Each row of this table is followed by its label. One hidden rule gives the labels. It looks at one to three of the table's principal directions, none of them among the few with the most spread.
[ 1.8 -1.6 -2.7 -1.8 -0.1  1.   2.   1.7  2.6  0.4 -1.1 -0.7  0.   1.4
  1.2 -1.5  0.6 -2.6 -0.1  1.7  1.1  0.5 -2.1 -2.5 -1.   0.9 -1.   0.6
  2.5 -1.1  0.7 -0.3] B
[ 1.8  0.9 -0.9 -1.6 -1.2  1.2  0.5  0.6  0.3  1.3  0.7  1.2  2.   1.3
 -0.4 -0.8  1.3 -1.6  1.4 -0.2  1.6  1.1  0.  -0.4  0.7 -1.4 -0.5  0.6
 -0.1  1.   0.7 -0.4] B
[ 1.3  0.  -1.6 -0.9 -1.3  0.8  1.4  0.1 -1.1  1.2  0.1 -0.2  0.5  1.2
 -0.3  0.9  1.5 -1.6  0.6  0.1  1.3  1.4  1.2 -0.4 -0.3 -0.8  0.9  0.1
  1.   1.3  1.6 -0.2] B
[ 0.8  0.1 -1.8 -0.2  0.   0.9  1.   1.6  2.   1.1  0.6  1.   1.2  1.
  0.9 -0.3  1.   0.5  0.1  1.5  2.5  0.6 -1.1  0.3  0.9 -0.5 -0.6  0.6
  3.4  0.   1.9  0.4] A
[-0.4  0.   2.2  1.   0.6  0.   0.   0.9  1.2 -0.6 -0.6  0.8 -0.4 -1.4
 -0.4  0.2 -0.6  2.  -0.8  0.1 -1.3 -0.3 -0.4  1.  -0.5  1.  -0.7 -0.5
  1.1 -1.4  0.  -0.3] A
[-0.7  0.4 -0.1 -0.7 -0.5  0.1 -0.5 -0.3 -0.6 -0.1 -0.4 -0.6  0.8  0.6
 -0.6  0.2  0.7  0.1  0.9 -0.7 -0.2  0.3  1.7  0.3  1.  -0.7  1.4  0.2
 -0.1  0.7  0.1 -0.8] A
[ 0.2 -1.   0.8  0.7 -0.1 -0.5 -0.2 -0.2  0.1 -0.2  1.   0.4 -1.4 -1.
  1.2 -1.1 -2.5  3.1 -2.5  0.1  0.9  0.6 -0.2 -1.9 -0.8  1.5  0.2  0.7
  1.3 -0.1  0.9  2. ] B
[ 1.8 -0.9 -1.8 -0.4 -0.2 -0.1  0.6  0.5 -0.5  1.9  0.6 -0.2 -1.2  1.5
  1.2  0.4 -0.2 -2.4 -0.2  1.5  2.4  0.2 -1.5 -1.7 -0.9 -0.8  0.1  0.6
  1.2  0.6 -0.1 -0.5] B
[ 1.1  1.2  0.7 -0.5 -0.5  0.7  0.3  0.6  0.1  0.2  0.6  1.8  2.  -0.5
 -1.  -0.5  0.7  0.3  0.7 -0.2 -0.2 -0.8 -0.5  1.7 -0.1  0.  -3.2  0.2
 -1.7  0.4  0.   1.8] C
[ 1.6  0.1 -1.7 -2.  -0.1  0.3  0.6  1.   0.3  0.8 -1.  -1.3  0.9  0.9
 -0.9 -0.4  2.6 -3.2  1.9 -0.4 -1.1 -0.4  0.6 -0.1 -0.4 -0.5 -0.3  0.1
 -0.8 -0.6 -0.6 -2.2] B
[-1.6  0.  -2.9  0.3  0.8 -0.6 -0.7 -1.3  0.  -0.8  0.7 -1.  -0.6  0.8
  2.  -0.8  0.1 -1.2 -0.1  0.8  1.4  0.6 -0.8 -1.2  1.1 -0.6  2.1  0.1
 -1.1  0.4  1.1  0. ] C
[-0.4  0.7  1.3  0.2 -0.3 -0.9 -0.8  0.6 -0.8 -0.7 -1.   0.6  0.1  0.8
 -1.2  1.4  0.  -1.8  2.1  0.2 -0.8 -0.4 -0.8  1.3  1.  -1.3  0.7 -0.2
 -1.7  0.8 -2.1 -2. ] B
[-0.5 -1.1 -0.6  0.5  0.6 -1.   0.1 -0.9 -1.8 -0.4  0.2 -1.3 -1.7  0.2
  0.6 -0.5 -1.9  0.9 -1.1 -0.6  0.2 -0.7  0.3 -1.5 -0.4  0.6  0.8  0.7
 -1.7  0.4 -0.7  1.3] A
[-0.8  0.  -1.6  0.5  0.7  0.2 -0.6 -0.2  1.6  0.3  0.9 -0.3  0.3 -0.4
  1.4 -0.6  0.3  1.5 -0.3  0.5  1.3  0.4  0.2 -0.8  0.9  0.1  1.5 -0.1
  2.4 -0.6  1.3 -0.4] B
[ 0.6 -0.5 -1.2  0.  -0.4 -0.6 -0.3  1.5  0.5  0.2  0.8  1.  -0.2  1.
  1.5 -0.4 -0.9  0.7 -0.4  1.3  2.7  0.7 -1.2 -0.9  1.  -0.6  1.   1.1
  1.7  1.3  1.6  0.7] B
[ 0.1 -1.  -0.8  0.1  1.  -0.6  1.   2.   1.5 -0.4 -1.7 -0.1 -1.   1.9
  0.6  0.1 -1.5 -1.7  2.4  2.1  0.8 -1.2 -2.8 -1.3  1.1 -0.4  1.   0.
  0.6 -0.2 -2.2 -2.3] A
[-1.4 -0.7 -0.2  1.2  0.7 -0.8  0.   0.   0.  -1.3 -1.6 -0.2 -1.6  1.2
  0.3  1.7 -1.6 -2.7  1.4  1.4  0.  -0.6 -2.5 -0.7  0.4 -0.6  1.6 -0.9
 -0.8  0.  -2.7 -2.3] B
[ 0.5  0.5 -1.2 -0.9  0.   0.2  0.9 -0.6 -0.5  0.7  0.8 -0.3  0.7  1.2
  0.2 -1.3  0.7 -0.3  0.7  0.4  1.1  0.2 -0.1 -0.3  0.8 -0.4 -0.7  0.9
 -1.1  0.8  0.2  1.3] A
[ 1.1 -1.2 -0.4 -0.5 -0.7  0.2  0.7  0.1 -0.3  0.3 -0.2 -1.2 -0.6 -0.6
 -0.1 -0.1  0.1  0.6 -0.9 -1.  -0.6  0.2  1.8 -1.2 -1.2  1.1  0.4 -0.1
  1.4 -0.2  0.8  0.8] B
[ 0.   0.2 -0.7 -0.3 -0.6 -0.3  0.2  0.5 -0.4 -1.3 -1.5 -0.2  0.6  0.8
 -1.4  1.2  0.9 -3.   2.2 -0.4 -1.2 -0.1 -0.6  0.6  0.5 -0.7  0.7 -0.6
 -1.7  0.4 -1.8 -1.7] B
[-0.1  0.   3.   0.4 -0.1 -0.1 -0.6  2.1  1.7 -0.7 -1.5  2.1 -0.2  0.1
 -0.4  0.9 -1.4 -0.3  0.6  1.2 -0.5 -0.3 -2.2  1.   0.2 -0.3 -0.7 -0.4
  1.  -0.3 -1.1 -1.6] B
[-0.2 -0.4 -0.3 -0.1 -0.4 -0.8 -0.5 -0.7 -1.6 -0.5  0.2 -0.5 -0.9 -0.1
  0.5  0.2 -0.7 -0.3 -0.7  0.   0.   0.   0.4 -0.7 -0.7  0.2  0.5  0.3
 -1.5  0.9  0.2  0.9] B
[-0.2  0.3 -0.9 -0.5 -0.5 -0.1 -0.3 -1.1 -1.2  0.5  1.  -0.2 -0.1  0.3
  0.9 -0.3  0.6  0.  -0.8  0.5  1.1  1.   0.9 -0.3 -0.2 -0.4  0.6  0.6
 -0.5  1.1  2.   1. ] A
[ 1.3  0.1  1.5 -0.7 -1.1  1.3  0.2  0.5  0.4  1.9  0.   0.6  0.5 -0.1
 -0.7  1.1  1.5 -0.7 -0.8 -0.4  0.   1.2  1.3  1.1 -0.9 -0.7 -0.6 -0.4
  3.  -0.2  1.5 -0.8] A
[ 0.3  0.6 -1.3 -0.6  0.7  0.8  0.9  1.1  1.4  0.5 -0.6  0.2  1.4  0.5
 -0.3 -0.2  2.  -1.   0.5  0.9 -0.1 -0.6 -1.1  1.3 -0.3  0.  -2.1  0.4
  0.3 -1.2  0.1 -0.6] A
[-1.2  1.1  2.   0.8 -0.4 -1.1 -1.  -1.4 -2.3 -1.3  0.1  0.5 -0.3  0.1
 -1.2  0.7 -1.2  0.   1.4 -0.9 -0.9  0.   0.4  0.8  1.3 -0.9  1.4 -0.3
 -3.6  1.5 -2.  -0.2] B
[-1.   0.9  1.7  0.7 -0.6  0.  -1.1 -1.3 -0.8 -0.8  0.5  0.4  0.9 -1.2
 -1.3  0.5 -0.1  1.7 -0.2 -1.9 -1.2  0.4  1.5  1.1  0.6  0.1  0.3 -0.4
 -0.7  0.2 -0.7  0.5] C
[-0.6 -0.1  1.4  0.4 -0.3  0.5 -0.6 -1.2 -0.3  0.5  0.3 -0.1 -0.6 -0.5
  0.1  0.3 -1.   1.2 -0.6 -0.9  0.1  0.9  1.7 -0.8  0.1 -0.2  1.8 -0.7
  1.1  0.2  0.5 -0.6] A
[-0.6 -0.3 -1.5  0.   0.   0.3  0.1 -0.7  0.1  0.3  1.1 -0.6  0.2 -0.1
  1.3 -0.7  0.1  2.3 -1.   0.2  1.4  0.5  1.3 -0.6  0.5  0.4  0.7  0.4
  1.7  0.6  2.4  2.1] A
[-1.6 -0.2  0.9  1.6  0.9 -2.  -0.2  0.6 -0.7 -2.4 -0.9  0.7 -1.5  0.7
  0.2  0.2 -2.9  0.6  1.2  1.2  0.  -0.9 -2.5 -0.1  1.6 -0.1  1.4  0.2
 -2.7  0.9 -2.  -0.1] A
[-0.3  1.5  0.  -0.1  0.7  0.2  0.2  1.   0.9 -0.2 -0.4  0.7  1.5  0.
 -1.  -0.1  1.7 -0.1  1.7  0.1 -0.8 -0.5 -0.3  1.9  0.9 -0.5 -0.6 -0.1
 -1.1 -0.7 -0.1 -1.4] A
[ 0.8  0.6 -0.9 -0.4 -0.5  0.1  0.2  0.2 -0.3  0.7  0.7  0.1  0.6  0.
 -0.1  0.2  1.9 -0.4  0.4  0.1  0.4  0.8  0.8  0.7  0.  -0.5  0.2  0.
  0.5  0.4  1.6  0. ] A
[ 0.7 -1.   0.8  0.1  0.  -1.  -0.5  0.9 -0.9  0.3 -0.6 -0.4 -1.6  0.3
  0.3  1.4 -0.5 -2.1 -0.3  0.8 -0.5 -1.3 -1.1  0.8 -1.1 -0.4 -1.  -0.2
 -0.4  0.4 -0.9  0. ] A
[-0.4 -0.6  1.7  1.2  0.8  0.   0.   0.1  1.8 -0.9  0.5  0.7 -0.5 -1.9
  0.7 -1.2 -1.7  3.4 -2.1  0.3 -0.7 -0.8 -1.2  0.2 -0.5  2.2 -2.3 -0.2
  1.4 -1.3  0.3  2.8] B
[-1.1  0.8 -0.3 -0.1  0.3 -0.3  0.4  0.  -0.7 -1.4 -1.5  0.4  0.5  1.4
 -1.   0.6 -0.1 -2.5  2.5  0.4 -0.7 -0.5 -1.5  0.4  0.9 -0.9  0.4 -0.1
 -3.6  0.5 -2.3 -1.8] B
[ 2.   0.2 -0.6  0.1 -1.1  0.3  0.7  1.2 -0.2  1.3  0.7  1.   0.5  0.3
 -0.5  1.5  1.2 -1.   0.7  0.2  1.3  0.7  0.   0.9  0.1 -1.  -0.1 -0.3
  1.9  1.   0.9 -0.1] C
[-1.8 -0.9  0.6  1.2  1.5 -1.3 -1.  -0.1 -0.6 -1.9 -1.3 -0.6 -1.7 -0.4
  0.3  0.4 -2.4 -0.2 -0.5 -0.1 -1.4 -2.1 -1.5 -0.2 -0.4  0.6  0.  -0.3
 -2.9 -0.7 -2.4 -0.3] A
[-0.6 -0.7  2.2  0.3  0.2 -0.2 -0.8 -1.2 -0.7 -0.4 -0.4 -1.2 -1.5 -1.6
 -0.2 -0.3 -1.   1.2 -2.  -1.7 -2.2  0.   1.8 -0.4 -1.2  1.1  0.4 -0.6
 -0.5 -0.9  0.   0.3] A
[-0.1  0.1 -0.3  0.1 -0.4  0.  -0.8  0.7  0.7 -0.9  0.   0.7  0.9 -1.
 -0.2  0.1  0.2  0.8 -0.9 -0.7 -0.3  0.1  0.1  0.4 -0.3  0.5 -0.3  0.1
  0.4 -0.4  0.7  0.4] C
[ 0.8  0.9 -1.4 -0.9 -0.6  0.5  0.1 -0.1 -1.   1.6 -0.1 -0.1  0.6  2.2
 -0.4  1.3  1.8 -4.1  3.2  0.2  1.4  0.8  0.4  0.   1.4 -3.   2.3 -0.6
 -0.7  1.5 -0.3 -3.3] B
[ 1.2  0.2  0.6 -1.8 -0.7  0.1 -0.4  1.4  0.1  0.5 -0.4  0.6  0.6  0.5
  0.  -0.5  1.3 -1.8 -0.6  0.5 -0.4  0.3 -0.4  1.  -0.9 -0.5 -1.9  0.8
 -0.6  0.3  1.5  0.1] B
[-0.8  1.1  1.3  0.2  0.5 -0.3 -1.2 -0.9 -0.9  0.   0.3 -0.5  0.1 -1.6
 -0.9 -0.3  0.8  1.7 -0.1 -1.9 -1.9  0.   2.6  0.8  0.   0.1  1.2 -0.4
 -1.7 -0.7  0.3 -1.1] B
[ 0.3 -1.2 -0.9  1.1  1.2 -0.9  0.5  0.2  0.  -0.3 -0.5 -0.8 -2.  -0.1
  0.5  0.4 -1.7 -1.2  0.6  0.5 -0.2 -1.5 -1.9 -1.8 -0.8  0.7  0.5 -0.6
 -0.8 -0.9 -2.8 -1.3] B
[ 1.   0.4  0.6 -1.2 -0.3  1.8  0.5  0.6  2.4  0.6 -0.2  0.6  2.2 -1.1
 -1.1 -1.5  1.1  1.2 -0.4 -1.2 -1.   0.2  0.6 -0.2 -0.8  1.3 -2.2  0.2
  1.7 -1.9  0.1 -0.2] B
[ 0.   0.9  0.3  0.3  0.  -0.7 -0.7  0.  -0.9  0.1  0.2  0.7  0.   0.4
 -0.4  1.2  0.9 -2.2  0.7  0.6 -0.1 -0.4 -1.3  1.7  0.  -1.2 -0.8 -0.2
 -1.7  0.6 -1.  -0.7] C
[-0.7  1.3  2.1 -0.2  0.4  2.1  0.6 -0.6  2.5  0.1 -0.2  1.2  2.3 -0.8
 -1.1 -1.4  0.5  2.2 -0.1 -0.5 -1.1  0.1  0.   1.1  0.4  0.9 -2.6 -0.2
  1.  -1.8 -0.5  0.4] B
[-1.7 -0.9 -0.5  1.3  0.5 -1.5 -0.5 -1.4 -1.6 -1.6 -0.5 -1.  -2.2  0.9
  0.8  0.9 -2.7 -1.2  1.   0.5  0.3 -0.5 -1.1 -1.8  0.9 -0.3  2.8 -0.6
 -2.2  1.1 -2.4 -0.5] B
[ 0.1 -1.4 -0.4  0.   0.4 -0.9  0.4  1.7  1.5 -1.4 -1.2  0.3 -1.   0.8
  1.1 -0.7 -2.1 -0.6  0.5  2.   0.5 -0.9 -3.2 -1.5  0.1  0.9 -0.4  0.5
  0.3 -0.1 -1.3  0.1] B
[-0.5 -0.5  0.6  0.6  0.6 -0.1  0.5 -0.2 -0.2 -0.7 -0.4  0.3 -0.9 -0.2
  0.2 -0.3 -1.6  0.3 -0.9  0.2 -0.2 -0.3 -1.1 -0.6 -0.7  0.7 -0.6  0.
 -1.1 -0.4 -0.6  0.6] B
[-0.6  1.1  3.3 -0.3 -0.1  0.2 -0.4  0.5 -0.3 -0.4 -1.2  1.4  0.5  0.9
 -1.4  0.7 -0.2 -1.5  1.6  0.4 -1.3 -0.7 -1.1  2.5  1.  -1.4 -1.5 -0.3
 -2.3  0.7 -1.6 -0.7] A
[ 1.   1.4  1.5 -0.6 -1.   1.4  0.9  0.3  0.2  1.4  0.3  1.9  1.9  0.7
 -1.1  0.7  1.3 -0.5  1.1  0.8  0.6  0.4 -0.3  2.1  0.2 -1.  -2.5  0.1
  0.6  0.8  0.2  0.5] B
[ 1.3 -1.9 -3.  -0.2  0.2 -0.1  1.6  1.9  1.2 -0.6 -0.9 -1.1 -0.6  0.2
  0.7 -0.1  0.1 -1.1  0.1  0.5  0.3 -0.6 -1.  -1.4 -0.7  1.2  0.  -0.1
  1.6 -0.7  0.4  0.3] B
[ 2.3 -1.2 -1.3 -0.3 -0.3 -0.4  0.1  0.5 -1.3  2.   0.8 -1.3 -1.2 -0.3
  0.4  0.8  0.7 -0.8 -1.  -0.6  0.5 -0.6  1.3 -0.6 -1.7  0.  -0.1  0.
  1.3  0.2  0.7  0.4] B
[ 0.8 -0.3  0.6 -0.9  0.2  1.3  1.   0.4  0.8  1.  -0.7 -0.2  0.4  0.1
 -0.3 -0.6  0.4 -0.3 -0.1 -0.1 -0.6 -0.3  0.4 -0.2 -0.8  0.4 -1.4 -0.1
  0.5 -0.8  0.1 -0.2] A
[ 0.1  0.6  0.3  0.4  0.2  0.   0.1  1.1  0.   0.1  0.2  1.   0.8 -0.2
 -0.5  0.2  0.3  1.6 -0.3 -0.4  0.3 -0.1  0.2  1.3  0.5 -0.3 -0.4  0.5
  0.2  0.1  0.8  0.3] A
[-0.3  1.4  1.1 -0.2  0.4  1.3  0.4  1.1  1.6  0.  -0.5  1.3  2.5 -0.9
 -1.6 -0.5  1.2  2.3  0.6 -1.  -1.1 -0.3  0.9  1.7  0.4  0.4 -1.4  0.1
  0.3 -1.4  0.2 -0.8] A
[ 1.3 -0.6 -1.5 -1.1  0.  -0.3  0.4  1.6  0.   0.6 -0.8 -0.1  0.   1.9
  0.3 -0.1 -0.2 -2.8  1.7  1.   1.1 -0.8 -1.7 -0.9  0.3 -1.1  0.   0.7
 -0.7  0.7 -1.1 -1.3] B
[-0.3  0.9 -4.3 -1.4  0.3  1.6  0.3 -1.2  0.   1.3  1.  -1.4  2.3  0.3
  0.4 -1.2  3.2 -0.2 -0.7 -1.2  1.1  0.8  2.4 -0.3 -0.1 -0.4  0.2  0.9
 -0.1 -0.7  2.6  0.1] A
[-0.9  0.7  0.3  0.2  0.5 -0.7 -0.7  0.3  0.3 -1.1 -0.3  0.5  0.2 -0.3
  0.  -0.2  0.4 -0.2  0.2  0.6 -0.8 -0.3 -1.   1.2  0.3  0.  -0.5  0.1
 -1.4 -0.3 -0.1 -0.1] B
[-0.2 -0.4  0.2 -0.6 -0.5  0.3 -0.4 -1.6 -0.5 -0.1  0.  -1.7 -0.3 -1.1
 -0.4 -0.6  0.8  0.2 -1.4 -1.9 -1.6  0.8  2.4 -0.8 -1.   0.9  0.7 -0.3
  0.1 -0.8  0.6  0.2] B
Here are more rows. What is the label of each one?
[-0.7 -0.5 -1.   0.9  1.  -0.7  0.2  0.2  0.1 -0.1  0.2 -0.2 -1.2  0.6
  1.4  0.1 -0.6  0.1 -0.7  1.6  1.2 -0.3 -1.7  0.   0.3 -0.1  0.1  0.5
  0.4 -0.1  0.2  0.6] A
[-0.8  0.9  0.4 -0.1 -0.6  0.4 -0.1 -0.6  0.5 -1.2 -0.2  0.4  1.6 -0.3
 -1.4 -0.5  0.1  1.2  1.1 -1.4 -0.7  0.8  0.9 -0.2  1.4  0.3  1.1  0.
 -0.1 -0.1 -1.  -0.5] C
[ 0.9 -0.4  0.2  0.  -0.3  0.8  0.3 -0.4  1.2  0.5  0.8 -0.2  0.2 -1.7
 -0.1 -0.8  0.2  2.  -1.6 -1.1 -0.4  0.7  1.3 -1.  -1.2  1.6 -0.5 -0.3
  2.5 -1.4  0.8  0.8] C
[-1.1  0.7  0.5  1.1  0.8  0.4 -0.7 -1.6 -0.2 -0.2  1.6  0.3  0.1 -1.8
  0.4 -1.2 -0.6  3.3 -2.  -1.6 -0.1  0.4  1.3  0.3  0.3  0.5  0.  -0.2
 -0.9 -0.5  1.6  2. ] B
[-1.5 -0.8 -1.8  1.   0.9 -1.6 -0.6 -0.4 -1.5 -1.1 -0.5 -1.1 -1.9  1.2
  1.1  1.1 -1.2 -2.   0.7  1.   0.6 -0.8 -1.3 -0.7  0.6 -0.8  2.2 -0.1
 -2.1  0.9 -1.2 -0.9] A
[ 0.6 -0.9  0.   0.8 -1.  -1.2 -0.7  0.5 -1.8 -0.1  0.8  0.3 -1.2 -0.6
  0.6  1.6 -1.1  1.  -1.   0.1  0.9 -0.2  0.7  0.1 -0.6  0.1  0.6  0.
  0.6  1.8  1.2  1.9] B
[-0.6  0.2  1.5  1.3  0.1 -0.5 -0.5 -0.3 -0.7 -0.6 -0.4  0.4 -1.1 -0.6
 -0.6  1.4 -0.6 -0.4 -0.1 -0.4 -0.9  0.3 -0.1  0.6 -0.1 -0.3  1.1 -1.
 -0.5 -0.1 -0.9 -1.3] C
[-1.8 -0.7 -2.1  1.1  0.6 -1.2 -0.1  0.1  0.  -2.1 -0.5 -0.8 -0.5  0.5
  0.7  0.3 -1.3  0.9  1.2  0.6  0.6 -0.5 -0.5 -1.   1.6  0.3  2.7  0.
 -0.2  0.5 -0.7 -0.2] B
[ 1.1 -0.8 -4.8 -0.5  0.5  0.5  0.8 -0.5  0.6  2.2  2.  -1.5 -0.7  0.1
  3.  -0.8  2.5 -0.8 -2.7  1.7  2.7  1.1  0.  -1.1 -1.7  0.4 -0.5  0.7
  3.1 -0.6  4.2  1.7] B
[ 1.1 -1.1 -3.  -1.5  0.3  1.   1.8  0.7  2.5  0.  -0.7 -1.1  0.3  0.7
  1.  -2.3  0.9 -1.6 -0.2  0.5  0.4  0.7 -1.1 -2.7 -0.7  1.3 -0.2  0.4
  1.4 -1.7  0.7 -0.4] C
[ 0.6  0.8 -2.4 -1.6 -2.1  1.1  0.  -0.7 -1.3  1.2  1.2  0.1  1.9  1.7
  0.   0.1  2.  -0.9  0.8 -0.9  2.6  3.   2.7 -0.8  1.5 -2.1  3.   0.7
  1.2  2.4  3.1 -0.3] B
[-0.5  0.4 -1.7  0.2  0.9 -0.2 -0.4 -1.  -2.3  0.6 -0.1 -1.7  0.   0.
 -0.7  1.3  1.3 -1.5  0.9 -1.5 -0.8 -1.3  1.9  0.9 -0.1 -1.1  1.  -0.5
 -2.8  0.1 -0.8 -1.3] A
[ 0.8  0.1  0.2 -0.5 -0.6  1.   0.   0.3  0.3  1.3  0.9  0.5  1.  -0.7
  0.1 -0.2  0.9  1.9 -1.9 -0.5  0.6  0.6  1.5  0.6 -0.8  0.3 -1.3  0.6
  2.2 -0.1  2.4  1.5] A
[-0.4  0.1  0.  -0.4 -0.1 -1.9 -1.   0.1 -1.8 -1.5 -1.7 -1.  -0.9  0.8
 -1.1  1.2  0.  -3.9  2.7 -0.1 -1.9 -1.  -0.7 -0.1  0.  -0.8  1.7 -0.4
 -4.   0.6 -3.4 -3. ] B
[ 0.4 -0.1 -0.3 -1.   0.6  1.2  0.8  0.6  1.2  0.6 -1.1 -0.7  0.9  0.
 -0.6 -0.5  1.1 -0.6  0.7 -0.5 -1.1 -0.9  0.5  0.1 -0.5  0.4 -1.2 -0.3
  0.1 -1.4 -0.5 -1.1] A
[ 0.2 -0.6  1.3 -0.3  0.7  0.6  0.2  0.6  2.6 -0.5 -0.5  0.   0.  -1.4
  0.2 -2.2 -0.7  2.  -1.8 -0.5 -1.3 -0.1 -0.6 -0.9 -0.9  2.1 -1.6  0.2
  1.5 -2.4  0.1  0.5] B
[-0.2 -0.9  1.9  1.3  0.6 -0.7 -1.  -0.7 -0.5  0.5  0.4 -0.3 -2.3 -1.3
  0.9  0.9 -1.5  0.7 -2.1  0.4 -0.6 -0.9 -0.4  0.1 -1.6  0.7 -0.8 -0.7
  0.7 -0.6 -0.4  0.7] A
[-0.9  0.7 -2.3  0.   0.2  1.   0.7 -1.4  0.7  0.6  1.5 -0.2  1.2  0.5
  1.2 -1.   1.4  1.2 -0.5  0.7  2.   1.2  0.5  0.   1.3 -0.2  0.1  0.5
  1.5  0.3  2.3  1.8] B
[-0.8 -0.9  2.1  0.5  0.3 -0.6 -0.5  0.1 -0.5 -0.9 -0.7 -0.1 -1.1 -0.8
  0.2  0.1 -2.   1.8 -1.7  0.  -1.2 -1.3  0.   0.5 -1.   1.2 -1.4  0.3
 -0.6 -0.1 -0.4  1.8] A
[ 0.8 -0.6 -0.2 -0.7 -0.5 -1.3 -0.5  2.   0.3 -0.2 -0.7  0.6 -0.8  1.5
  1.   0.5 -0.1 -2.5  0.6  2.6  1.  -0.3 -2.6  0.3  0.1 -0.7 -0.5  0.8
  0.5  1.1  0.  -0.3] A
[ 0.1 -0.7 -2.4  1.3  0.1 -0.4  0.2  0.4  0.  -0.5  0.5 -0.4 -0.3 -0.8
  0.3  1.  -0.2  0.9  0.1 -0.6  0.8 -0.1  0.5 -0.8  0.2  0.4  1.9 -0.6
  1.3  0.   0.4 -0.1] C
[-0.3 -0.1  0.8  1.   0.6 -0.4  0.3 -0.8 -0.1 -0.4  0.4 -0.8 -0.5 -1.7
 -0.6 -0.2 -0.4  2.8 -0.5 -1.  -1.4 -0.6  1.3  0.1 -0.3  1.6 -0.1 -0.4
  0.4 -1.  -0.7  0.9] A
[-1.6  1.6  2.2  1.3  0.9 -0.2 -1.4 -0.6 -0.2 -0.7  0.7  1.   0.8 -1.9
 -0.8  0.3  0.5  2.6 -0.8 -0.9 -1.6 -0.7  0.7  3.   0.4  0.1 -1.3 -0.4
 -1.5 -0.6  0.3  0.8] A
[ 0.1  0.4 -1.  -0.5 -0.3 -0.2  0.1  0.3 -0.3 -1.  -1.5 -0.4  1.   0.9
 -1.7  0.9  0.7 -3.4  3.3 -0.8 -1.2 -0.7 -0.5 -0.1  0.7 -0.8  1.  -0.7
 -2.3  0.1 -3.2 -2.8] C
[-0.2 -0.4  3.1  0.6 -0.6 -0.2 -0.6 -0.9 -0.6 -1.  -0.6  0.6 -0.9 -1.1
 -1.1  0.5 -2.1 -0.1 -0.6 -1.2 -1.8 -0.2 -0.2 -0.3 -0.9  0.7 -0.6 -0.9
 -1.4 -0.1 -2.1  0.2] C
[-0.6  0.1  1.2  1.3 -1.1 -1.6 -0.6  0.3 -3.1 -1.2 -0.5  0.9 -0.9  1.1
 -1.1  2.8 -1.8 -0.9  1.6 -0.1  0.4 -0.1 -0.3  0.9  1.1 -1.6  2.1 -0.2
 -2.1  2.8 -1.7 -0.4] B
[-0.9  0.   0.3  0.6  0.6 -0.9  0.   0.7 -0.3 -1.4 -1.7  0.  -0.2  1.2
 -1.1  1.2 -1.1 -1.9  2.8  0.2 -0.8 -1.5 -1.7  0.5  1.4 -0.9  0.9 -0.4
 -2.3  0.3 -3.6 -2. ] A
[-0.2  0.6  2.2 -0.1 -0.1 -0.6 -0.9  0.6  0.1 -0.5 -0.5  0.6  0.3 -0.4
 -1.  -0.3 -0.6  1.1  0.9 -0.5 -1.2 -0.3  0.3  0.5  0.6  0.   0.4  0.2
 -0.7 -0.1 -1.3 -1.1] B
[ 0.2  1.4  1.7 -1.  -0.5  1.6 -0.1 -1.3  0.8  0.6  0.4  0.4  1.5 -1.7
 -1.  -1.   2.   0.7 -1.  -1.4 -1.8  1.3  2.1  0.7 -1.2  0.7 -1.4 -0.6
  0.  -1.4  1.5 -0.1] C
